Z: 3 groups of rows, each row roughly a mix of its group's hidden directions:
Z (110 x 11):
[[ 3.19  3.05  2.01  2.36  2.10  0.91 -1.64  0.45 -0.63 -1.53 -1.22]
 [-3.95  0.09  0.64  2.36  0.99 -1.43 -1.76 -0.71 -3.19  0.20 -1.72]
 [ 0.50 -3.49 -1.55  2.00 -0.12 -1.79 -1.69 -3.91 -0.11 -0.55  0.93]
 [-1.55 -1.61 -3.43 -1.08 -1.50  2.84  0.99 -1.77  1.42  2.63  0.30]
 [-2.53  0.85 -2.96  2.64 -0.54  0.40 -0.44 -0.15  3.44  2.33  0.80]
 [-1.43  1.64 -1.78  2.54 -0.75 -0.73  0.61  0.52  2.99  3.75  1.53]
 [ 2.65  1.82  0.10  1.78  1.87  4.19 -0.83  0.94 -0.09 -2.11  0.90]
 [ 0.31  0.71 -3.36  1.18  1.39 -1.42 -3.41  2.83  2.04 -0.46 -0.40]
 [ 2.12  3.96 -0.11  1.18 -0.47  0.43 -1.24 -0.79 -2.38 -2.99  1.63]
 [ 0.99 -0.66  1.90 -1.97  1.51 -0.72  1.98 -0.70 -3.16  3.63 -1.45]
 [ 0.02  0.80  0.43  1.79  2.07  4.17 -2.20  1.47  1.46 -1.73 -1.88]
 [ 3.85  1.68  2.16  2.50  1.78  0.75 -1.81  0.67 -1.16 -0.85 -1.82]
 [ 3.45 -0.28  0.01 -2.04  1.53  2.08  0.71  0.19 -0.42  1.88  3.78]
 [-2.71  1.00 -0.69 -0.04 -0.85  2.94 -0.34 -3.11  2.85  1.99  1.16]
 [-1.90 -2.67 -2.45 -1.89 -3.73  0.50  1.12  0.12  2.34 -0.23 -0.29]
 [-5.60 -2.30 -0.85 -0.29 -0.36  0.86  0.99  1.09 -0.68  0.45 -0.47]
 [-3.49  0.04 -2.76 -2.29  0.59  1.07 -1.06 -1.66 -0.12  2.65  1.99]
 [-1.55 -0.84  1.57 -4.74 -1.19  1.40 -1.84 -0.98  1.14  0.74 -1.94]
 [-2.67 -1.08  0.16 -3.24 -1.62  2.98 -2.15 -1.05  0.26  0.85 -2.14]
 [-1.16 -0.67  2.75 -0.40 -2.20  2.84  4.00 -0.74  0.01 -0.36  1.51]
 [-1.45 -0.72 -0.49 -1.08 -4.10  2.67  3.29  0.89  0.64 -0.98  0.71]
 [-0.21 -3.27 -4.06 -0.26 -2.55  1.41  0.21 -2.00  0.82  0.97  0.11]
 [-0.49  2.33  1.21  1.73 -1.47 -0.55 -0.07  1.48 -0.16 -5.08 -0.91]
 [ 0.27 -2.74 -1.18  2.71  0.39  0.40 -0.95 -4.58  0.05 -0.11  1.70]
 [ 0.70  2.76 -1.26  2.50  2.02  2.39 -2.42 -1.99  0.17  0.10  2.42]
 [-1.02  0.72 -1.15 -3.06 -0.24 -2.79  0.95 -0.13 -3.62  0.31  2.67]
 [ 0.11 -2.35 -1.01 -0.49  1.43  4.63  0.72  1.61  2.66  0.53  0.79]
 [-1.53 -0.52 -1.95  1.72 -3.02 -0.33 -1.11  0.48  2.11 -2.81 -3.00]
 [-2.99 -1.29 -0.69 -2.88 -0.47 -1.15 -0.54 -1.04 -2.68  2.53  2.34]
 [ 1.35  0.05 -1.84  4.16  2.08 -1.14  1.10  0.61 -1.27 -2.78  1.53]
 [-1.24 -0.86 -3.49 -1.81 -1.65  2.91  1.31 -0.35  0.95  3.11  0.27]
 [ 1.59  2.94  2.04 -0.64  2.88  0.88  0.55  2.73 -1.77  2.38 -0.01]
 [-0.52  0.62  3.26 -3.92 -0.74  2.07 -0.92 -0.90  1.06  2.45 -1.07]
 [-0.25  1.64  0.61  0.13 -0.68 -0.60  1.53  1.07  4.73 -1.96 -2.79]
 [ 1.48 -0.07  3.94  0.71  2.24 -2.65  0.77  0.52 -2.61 -0.63 -1.75]
 [ 1.16  1.22 -1.58 -1.87  1.30 -2.59  1.44 -0.90 -3.25  2.01  2.58]
 [ 1.95  1.67  0.08  0.08  4.49 -1.16  0.90 -1.04 -0.93 -0.06  3.24]
 [ 5.08  0.75  1.30  0.89  2.27 -0.18  0.07 -0.83 -0.98  1.53  1.84]
 [ 1.93  0.39 -0.63 -0.70  4.13 -0.28 -0.04 -1.04 -3.52 -2.08  1.32]
 [ 2.47 -0.13  0.61  1.66  3.00  4.42 -0.23  1.42 -0.62 -0.12  1.08]
 [-0.91  3.27  0.93 -2.19 -1.14  0.19  1.43  4.11 -0.26 -0.81 -1.79]
 [-2.06 -0.84  2.52 -2.34 -3.07  0.84  3.64  0.34  0.51 -0.30  0.86]
 [ 1.21 -1.57 -0.44  0.30  2.20  0.08 -0.87 -2.03 -2.71  3.17  3.17]
 [-0.51  0.05 -1.57 -1.95 -1.41 -2.97  0.34  0.89 -4.23 -2.29  0.18]
 [-1.63  0.92 -1.54  0.38 -0.83 -0.21 -2.78 -2.20 -4.17 -0.82  2.01]
 [ 0.68 -0.49 -0.01  3.66 -1.54 -1.89  0.25 -0.14  1.14 -2.17 -3.91]
 [-1.22  1.53 -0.30  1.04 -2.71 -0.36  0.32  2.11  0.66 -4.74 -1.22]
 [-0.16  2.53 -2.61  2.62  0.51 -3.33  0.88  1.16  1.51  1.48  1.83]
 [-2.20  0.77  0.24  0.67 -1.04  3.47 -0.14 -2.69  3.24  2.04  0.67]
 [ 1.51  1.68  2.75  2.51  2.07 -2.01 -1.71  0.78 -0.72 -3.17 -0.05]
 [-0.03  1.83  0.88  1.72  2.53  3.63 -2.67  1.10  0.96 -1.59 -1.70]
 [ 3.99  2.38  2.16  2.43  1.70 -0.61 -1.25 -0.10 -1.82 -0.60 -0.87]
 [-2.88  0.86 -2.55 -2.44  1.92 -0.09 -0.86 -1.04 -1.04  2.18  2.92]
 [-1.83  0.39  0.48  2.10 -1.36  3.33 -0.54 -1.31  4.07  1.15 -0.64]
 [ 2.70  0.37  0.24 -2.33  1.81  1.88  1.27  0.32 -0.27  1.89  4.04]
 [-1.62 -2.06  1.65 -0.64 -3.56  2.61 -1.11  1.01  0.35 -0.45 -3.06]
 [ 1.88  1.69  1.63 -2.18  4.34 -0.10  0.05 -1.92 -0.57 -0.51  2.12]
 [ 5.02  1.08  1.82  2.17  2.09  0.40 -0.56  0.14 -1.43  0.28  0.03]
 [ 1.39  2.64 -0.16 -0.89  3.31 -2.52  0.68 -0.71  1.01  2.14  2.81]
 [ 1.00 -2.16 -0.47 -0.47 -1.18 -0.16  0.13 -0.44 -3.23 -4.42 -1.92]
 [-0.55 -0.10 -0.82  0.49  1.55  1.55 -4.01 -1.81 -3.49  0.98  1.69]
 [-1.06 -0.33 -0.97  1.96  0.07  0.89 -2.35  0.18  4.42 -2.31  2.02]
 [-0.68 -3.41 -3.08 -0.40 -1.37  1.96  0.21 -2.44  1.88  1.95  0.75]
 [ 3.07  2.81  1.00  0.74  1.37  1.92  1.47  1.33  3.03 -1.96 -0.05]
 [-2.26  0.97 -0.30  0.15 -1.93  2.64 -0.84 -2.46  3.93  1.29 -0.84]
 [-1.92  0.25 -3.07  0.91 -3.48 -1.36  0.40  0.25  1.68  3.20 -0.41]
 [-2.44 -1.05 -0.43 -0.66 -2.59 -4.09  1.32 -0.83  1.85  0.28 -2.08]
 [ 1.00  0.26 -2.49  3.88  2.38 -1.62  1.11  1.04 -1.54 -1.14  2.19]
 [-2.59 -2.36  1.32 -0.70 -2.41 -0.70  1.65 -2.56  1.70 -2.28 -1.79]
 [ 2.83  2.43  1.55 -0.40  2.80  1.01  0.11  1.64 -2.74  2.32 -0.68]
 [ 0.97 -0.77  1.72 -1.94  1.07 -0.23  2.27 -0.96 -3.25  3.75 -1.11]
 [ 0.92 -0.55  3.15 -1.98  0.21  1.14  2.89 -1.56 -2.46  2.82  0.50]
 [ 0.40  1.76  0.33 -3.36  1.34 -1.48  0.41 -0.75 -0.50  4.27  1.88]
 [-2.28 -0.22  1.08 -2.92 -3.26  0.36 -1.12  0.47  2.38  2.40 -1.68]
 [ 3.95  0.77  1.94  3.47  0.15 -1.41  2.42  0.95 -0.44 -0.59  0.19]
 [ 2.17  1.83  3.46  0.40  2.89  0.45  0.36 -1.29 -2.98  1.35  0.40]
 [-2.37 -1.50 -0.12 -1.77 -2.24 -4.42  0.85 -1.08 -0.54  1.79 -0.68]
 [-2.44 -0.39  0.00 -0.68 -4.56  0.65 -0.82  1.22  1.39  1.60 -2.64]
 [ 2.80  0.82  2.25  2.61  3.81  0.23 -1.96  0.34 -0.24 -0.06  1.54]
 [ 2.88 -0.55  1.52  3.03  0.00 -0.53  1.80  1.65 -3.00 -2.47 -0.10]
 [ 2.65 -0.13  1.49 -0.17  4.40  0.22  0.01 -0.63 -1.70 -2.88  1.06]
 [-2.38  0.56 -0.41 -0.88 -2.12 -4.68  2.36 -1.44 -0.14  0.34  0.54]
 [-1.16 -1.62  0.29 -0.57 -3.08  3.39  3.71  0.04  0.68  0.16  1.36]
 [-1.19 -1.80  0.14  1.43  0.73  3.47  1.61  2.89  2.24 -1.13 -2.21]
 [ 1.80  1.70  0.21  0.42  2.04  4.13 -1.50  0.78 -2.15 -1.06  2.29]
 [-1.22 -2.39  0.34  1.79  2.87  3.78 -1.12  1.55  0.79  1.04 -1.74]
 [-0.25  0.93 -2.35  1.82 -3.61  1.76  0.22 -0.87 -0.69 -3.23  1.94]
 [ 1.14 -0.01  1.53  2.87  1.98  3.17  0.30 -1.12  3.13  2.00  0.64]
 [-0.21  1.23 -1.69  1.24 -1.13 -3.80  1.08  2.34  1.17  3.19  1.23]
 [-1.72  1.87 -2.07  0.03 -1.44 -0.98  0.03 -0.46  2.78  4.39  0.66]
 [-1.81 -1.90 -3.94 -1.03 -2.56 -0.50 -0.38  1.91  2.71 -0.02 -0.18]
 [-2.77 -2.04 -1.14 -2.28 -1.58 -0.33  2.18  0.67  3.79  0.67 -0.65]
 [ 1.42 -0.07  3.53 -1.69  1.82  0.79  2.33 -0.18 -2.21  2.86 -1.23]
 [-2.05 -2.96 -0.54 -1.18 -3.71 -2.31  1.19 -1.70  0.46 -1.73 -0.35]
 [ 0.40 -0.20  2.86 -3.21  1.75  2.45 -1.40 -1.59 -0.83 -2.78 -0.90]
 [-1.16 -1.66 -0.66 -1.21 -3.48  2.85  3.71 -1.00 -0.33  0.38 -0.40]
 [-0.05 -3.46 -2.14  1.70  0.81 -0.11 -1.30 -3.96  0.78  1.41  1.14]
 [-3.53 -2.43 -1.78 -2.35 -1.34  0.32  1.53  0.23  3.03  0.96  0.18]
 [ 1.76  0.21 -1.21  4.03  0.04 -2.34  2.44  1.53 -0.72  1.55  1.97]
 [ 2.78  2.73  0.25  0.56  1.01  3.43 -0.56  0.97 -1.48 -2.27  2.10]
 [-3.39 -2.27 -2.02 -2.92 -1.90 -0.82  1.21 -0.75  0.51  1.52  1.82]
 [ 0.98  3.83  0.82 -0.66  1.38  1.14 -0.26  4.51 -0.03 -0.20 -0.98]
 [-3.26 -2.54 -0.97 -2.22 -1.14 -2.67  0.54 -1.25  1.21  2.59 -0.13]
 [-2.28  0.99 -2.91 -2.03  0.73  0.58 -0.51 -3.65  1.08  1.80  1.94]
 [-0.47  0.64  2.62 -5.02  0.88  0.40 -1.93 -0.26  1.37  0.87 -1.13]
 [-1.37  0.89 -2.69  0.92 -2.58  0.90 -1.51  1.07  2.77 -3.24  1.27]
 [-1.01 -1.55 -3.60 -2.37 -1.64  1.83  0.76 -0.93  0.73  3.36 -0.31]
 [ 0.68  1.51  2.36  1.51  4.65 -0.12 -2.28 -1.13  0.97  0.98  0.89]
 [-2.65 -1.80  1.38 -1.37 -3.73 -0.62  2.49 -0.92  1.20 -2.13  0.24]
 [-2.13 -1.42 -0.82 -1.25 -1.23 -2.62 -0.95 -1.86 -3.68  1.95  1.59]]

one row of each group, then the others: which group is each in?
[ 0.18 -0.65 -0.10 -3.77  0.58  0.23  1.23  1.53 -0.35  4.70 -0.53] | <28>
[ 3.01 -0.59  1.85  0.52  0.72 -2.38  0.15  2.81 -1.54 -2.95 -1.76] | <87>
[-4.77  0.40 -0.76 -0.40 -2.52 -1.78  0.21  0.05  0.86 -1.77 -2.08] | <91>

[ 2.25 -1.25  1.80 -1.66  0.20 -0.99  0.47  1.03 -4.17 -2.86 -0.94] | <87>
[-1.42 -0.38  1.40 -0.26  0.85 -3.56 -0.78 -1.36 -3.55  2.95  0.20] | <91>
[ 2.67 -0.95  1.31  1.25  3.36  1.01  1.00 -0.47 -2.98 -2.32  1.52] | <87>
[ 0.40  1.13 -1.58 -2.34  1.55 -2.69  1.00 -0.45 -3.01  2.09  2.77] | <87>
[ 2.67  0.47  0.12  1.10  2.52  2.96 -0.39  0.06 -2.76  0.44  3.12] | <91>
[ 0.89  3.76 -0.46  1.96  2.00  1.00 -1.97  3.18  0.67 -1.69 -0.33] | <28>
[ 0.58  1.20  1.86 -3.91  0.12 -0.69  0.26 -0.99  1.01  4.23  0.67] | <87>
[-3.35 -0.97 -2.02 -2.86  0.87 -0.17 -2.26  1.15  1.28  2.83  0.42] | <87>
[ 0.51  3.05  4.04 -0.80  0.14  0.68  1.99  2.62 -1.57 -1.06  0.03] | <28>
[-0.12  1.01 -1.88 -1.26 -4.27  0.70  1.84  2.49 -1.49 -1.95 -0.96] | <28>
[ 0.94 -1.11  0.59  1.88  1.99  4.18 -0.28  2.38  1.95 -0.75 -1.97] | <91>
